Questions about the row below.
1) Report the entry just left of the largest entry.
2) Report the entry just right of 134.
3) Report the entry just right of the largest entry.
array([129, 118, 141, 100, 115, 134, 127, 128])
1) 118
2) 127
3) 100

W =
[[120 114 145 137 133 135 136 123 132 127 146 134 136 117 121 118]
 [121 119 128 125 134 138 120 136 132 118 140 121 121 145 133 134]
 [141 127 117 116 126 140 137 116 114 124 122 135 142 132 138 124]
 [117 128 128 128 118 118 139 123 135 118 108 113 118 130 102 131]]
Find the entry just right of the largest entry.
134
The third entry on the main diagonal: 117
The bottom-left entry: 117
Find the minimum.
102
The entry in the top-right corner -> 118
Find the 3rd entry in reading order.
145
Find the fourth entry from the end, reading row by row.
118
Find the largest entry in the first row.
146
The entry in the bottom-right corner is 131
Find the top-left entry.
120
The largest entry in the last row: 139
The entry just right of 139 is 123
Find the 5th entry, reading row by row.
133
The second entry in reading order is 114
The 3rd smallest entry: 113
Find the third entry on the diagonal from the top-right corner.
132
Find the largest entry in the last column.
134
The 2nd smallest entry is 108
The 2nd entry on the main diagonal -> 119
Find the entry directly above 126.
134
The 4th entry in reading order is 137
